Each row is where one point has got to under a steady rotation. How many steps took it there?
The counts run from 0 to 644.
[138 137 117 121 163 126  95  95 107 149 122 150 142 100 119 153 131 121
 137 147 135 138  97 130 133 184 144  70  82 154 166 171  93  99 116 104
 143 166 117 144 133 153 125 163 117 138 150 104  63 144 169 122]	622
[144 128 141 142 173 124 102 119 139 120 141 141 115 117  89 172  97  88
 150 168 116 155  86 159 112 157 154  93  80 154 139 162 107 103 107  96
 140 160 129 136 124 132 146 166 139 124 131 115  58 138 138 105]	550
[131 113 113 142 176 132  99  81 124 164 117 139 120  96 114 151 104  89
 124 156 105 145 106 123  97 144 184  87  83 146 149 175 109 107 121  95
 131 167  97 122 133 148 134 151 111 141 179 114  86 132 164 111]	618
[128 120 102 132 180 125  80  99 117 161 117 132 127 114 124 156 115  99
 131 146 111 150 123 131  99 136 177  92  71 156 147 164 100 103 123  95
 151 169 106 121 150 157 110 161 120 140 179 104  81 135 165 128]	154
[131 131 116 135 166 127 106 101 120 136 105 147 137 101 125 148 123 104
 130 154 123 145 130 139 133 136 171  93  59 158 163 169 107  80 122 120
 143 179 102 104 112 150 118 170 128 153 166  93  90 146 170 145]	196
[133 130 119 124 167 118  91 109 101 147 112 139 128  94 114 144 117 116
 145 139 122 145 121 133 123 166 172  75  92 170 165 159  77 106 125  97
 149 172 120 145 154 156 120 166 128 139 140 101  70 152 157 124]	397
[125 120 134 127 164 121  86 104 125 144 144 135 123 122  94 167 115 101
 151 173 131 150  75 142 106 171 159  78  89 161 149 168 108 116 104  87
 155 157 131 136 149 134 135 149 139 136 128 105  58 133 147 103]	610
[134 124 119 147 172 116 101 110 113 150 124 140 120 104 101 137 101 100
 145 157 112 147 123 122 109 144 195  85  94 166 169 159  96 103 142  87
 146 164 120 141 156 138 121 162 140 150 144 106  82 145 156 123]	172
[132 137 145 123 143 112 117  86 129 131 124 146 138 122 109 173 133 107
 156 176 130 137  74 134 114 156 166  76  67 160 154 172  93 118  96 119
 160 157 108 123 139 139 165 147 151 140 129 105  67 131 146 122]	489
[150 138 128 137 169 115  94  93 138 141 135 138 113 128  94 166 103  92
 143 168 100 147  85 134  93 137 180  98  84 157 150 168 106 109 119  76
 142 164 108 130 154 116 143 159 149 134 156 121  76 137 147 127]	26
[125 121 118 143 172 123  99 110 132 153 113 136 126 106 115 142 112  81
 137 152 124 159 125 144  99 131 187  99  76 159 157 173 100  97 139  94
 143 164 108 118 138 159 113 159 121 144 166  99  82 130 162 127]	293
[125 132 126 122 163 127  92 110 136 147 143 147 124 125 105 165 119  91
 136 159 129 161  84 148 114 165 131  78  77 149 150 184 111  99 104  96
 144 160 120 128 116 150 139 163 117 130 154 102  64 132 160 118]	405
[115 102 109 149 177 138  96  94 104 149 130 138 132 105 116 144 121 103
 140 177 123 149 115 115 138 178 166  77  89 156 151 166 116  99 104 114
 162 162 115 130 113 152 140 144 114 149 143 102  89 146 162 105]	55
[122 101 130 137 157 130 104  92 148 144 109 147 132  92  96 159 110  95
 161 152 119 158  97 154  98 163 167  82  98 158 140 163 121 115 111  92
 158 167 121 123 151 161 137 153 142 148 160 113  63 133 151 110]	513
[134 108 107 152 189 135  97  94 129 142 114 124 137 107 120 162 109 100
 158 178 117 146 104 134 108 153 176  88  87 161 130 151 103 115  90 108
 168 161 106 144 137 162 135 154 122 126 152 121  83 130 158 100]	598
[138 119 128 135 165 127 100  93 141 145 120 137 126 108 114 180 119  84
 150 158 117 144  77 156  87 150 160  92  76 144 123 167 120 122  91  95
 153 161 123 114 145 153 137 153 134 138 160 113  62 114 145 122]	592
[113 107 138 147 159 128  92  94 135 130 143 142 123 124  78 159 109  87
 141 182 125 165 105 130 128 149 178  97  77 161 157 167 130 100 116 111
 159 167 130  96 132 124 133 148 155 167 136  90  82 144 151 126]	407
[126 118 130 131 158 118  95  91 126 161 144 144 124 112  96 172 121  87
 124 171 139 147  76 138 106 158 160  86  95 148 149 186 116 117 110  84
 138 153 123 116 134 138 137 124 126 155 146  91  61 136 150 109]	611
[115 130 139 113 140 107  95 100 116 129 123 141 146 120 113 165 133 113
 151 162 140 154 102 137 134 171 153  73  66 168 161 173 100 105 108 125
 168 165 129 111 125 153 134 151 148 158 129  85  70 138 157 143]	627
[130 107 128 156 178 134 104  98 141 140 128 149 120 101  95 157  96  81
 138 169 123 152  93 141 108 158 175 100 108 156 153 172 116 107 124  81
 130 156 129 135 135 139 139 152 122 150 153 108  66 139 153 101]	412
[127 134 138 134 170 117  92 129 129 114 138 144 118 133  97 175 104  92
 138 154 122 158 105 157 108 154 152  83  50 160 131 163  95 102 104 117
 156 163 128 129 127 140 144 165 143 119 116 103  59 124 137 116]	325
[135 144 140 128 148 101  96 116 143 123 132 144 134 132  86 157 118  98
 152 158 132 163 109 151 112 137 166  95  73 169 162 175 104  92 137  92
 143 164 120 108 144 136 126 169 155 151 140  87  66 137 158 141]	529
[134 119 104 145 175 134  94  99 125 137 114 136 138 101 110 146 119 103
 131 162 126 152 127 143 141 147 168 104  84 159 161 164 109  80 123 103
 147 172 119 111 121 146 111 172 126 164 169  94  83 157 169 136]	540
[123 114 133 144 152 119 104  88 140 140 108 146 115 119 103 161 112  85
 152 166 101 158 103 129 101 136 189  90  64 161 152 165 119 115 116 114
 162 171  98  97 139 132 142 150 152 149 156 115  91 133 149 134]	613
[138 123 135 139 171 127 104 103 143 144 136 149 123 114 101 169 111  70
 120 164 132 155  88 151 107 127 166 110  75 156 141 181 117 101 116  99
 126 152 118 102 117 144 140 153 130 152 156  98  70 130 147 117]	207
[150 127 113 159 198 129 107 102 121 134 125 135 121 112 113 148 102  90
 132 169 109 144 118 134 128 132 183  97  67 156 151 165  94  89 119 114
 138 170  98 140 115 129 139 176 127 130 153 119  91 146 164 118]	437
[120 123 124 124 181 123  81 129 110 145 128 148 114 111 112 151 104 100
 104 137 116 152 134 126 111 156 157  72  61 154 151 171  94  97 118 119
 152 169 126 123 126 142 119 163 117 154 143  93  75 136 156 128]	644
[130 138 108 152 179 124 100 104 107 141 131 140 125 123 109 143 108 100
 140 170 126 154 124 121 134 139 172  84  68 151 166 173  92  81 128 118
 139 161  98 130 105 140 136 166 114 132 147 110  94 148 164 123]	298
[114 131 104 129 178 125  85  94 111 147 135 131 140 125 123 171 135  91
 131 173 136 143  90 124 120 164 146  81  63 149 135 179 111 107  91 119
 159 154 112 121 107 162 135 147 108 130 156  93  81 124 163 114]	260
[151 141 134 135 174 126  99 105 134 111 142 137 124 125  93 182 108  96
 153 173 116 146  82 152 130 160 148  94  78 148 143 161 118  96  92 104
 143 169 124 126 131 123 148 178 149 127 132 113  70 150 147 119]	224
[110 125 130 108 154 117  80 106 125 146 122 150 122 130 109 169 125  96
 135 140 123 158  99 141 101 159 140  77  61 144 138 174 114 116 104 109
 164 166 124 104 134 154 119 161 131 142 156  94  69 120 160 133]	506
[134 134 136 128 171 116 101 119 103 125 119 142 128 108 113 143 116 117
 135 148 120 140 128 130 142 167 166  75  55 162 162 160  81  88 108 134
 156 173 122 137 123 148 127 173 143 142 121  98  82 154 155 130]	542
[139 121 110 152 181 126 100  87 105 145 121 137 130 103 126 155 115 108
 128 183 122 127  96 123 121 158 182  86  71 151 144 159  93 113  99 115
 156 156 104 146 121 147 145 142 112 135 144 110  82 140 153 101]	478
